In the data rows, zero lies at 4.5, halfway between 4 and 5.
Here are some points, one per row:
7,3,4,3,3,3,4,5
4,5,5,5,4,4,5,5
5,4,5,5,4,3,4,5
3,6,6,6,5,5,5,5
3,5,5,6,6,4,5,5
5,4,5,4,4,3,5,5
5,4,4,4,4,3,5,5
5,5,5,5,4,3,4,5
2,7,7,7,5,4,6,3
3,5,6,6,5,4,6,5
6,4,4,4,3,4,4,5
6,3,4,4,3,3,4,5
6,3,4,3,3,4,4,5
6,1,3,3,4,5,3,4
0,9,8,8,7,7,8,2
3,5,5,5,5,4,5,6
6,3,4,3,3,3,4,5
6,4,5,4,4,4,5,5
0,9,0,6,9,9,6,0
5,5,5,5,5,4,5,5
0,9,8,8,7,7,7,3
6,4,4,3,4,4,4,5
7,3,5,3,4,3,4,5
6,3,4,3,3,3,3,5
5,4,5,4,4,4,4,5
6,3,4,3,3,4,4,5
6,3,4,4,3,4,4,5
6,4,4,4,3,3,4,5
0,9,0,5,9,9,6,0
5,4,5,4,4,4,5,6
7,3,4,2,3,4,4,5
5,4,4,5,4,3,4,4
6,3,4,3,4,4,3,5
0,6,4,7,8,7,6,5
6,4,4,3,4,4,4,5
5,4,5,5,4,4,4,5
4,5,5,6,4,3,5,4
6,3,5,4,3,4,4,5
Along one direction, these points spread out more than along any other. How many in every 100 of the points above lie lower along it than each point below? Round to a whole number. More than half of the points above lie lower than the first one.
5,4,5,5,4,3,5,5 42
6,3,5,3,2,3,4,4 89
4,5,5,5,5,3,5,5 29
7,3,4,3,3,3,4,5 97
0,6,3,7,9,7,5,5 11
7,3,4,3,3,4,3,5 95
6,4,4,3,3,4,4,5 66
6,3,4,3,3,4,4,5 76
2,7,7,7,5,4,6,4 16
9,2,6,2,1,3,3,3 100
6,3,4,4,4,4,4,5 66
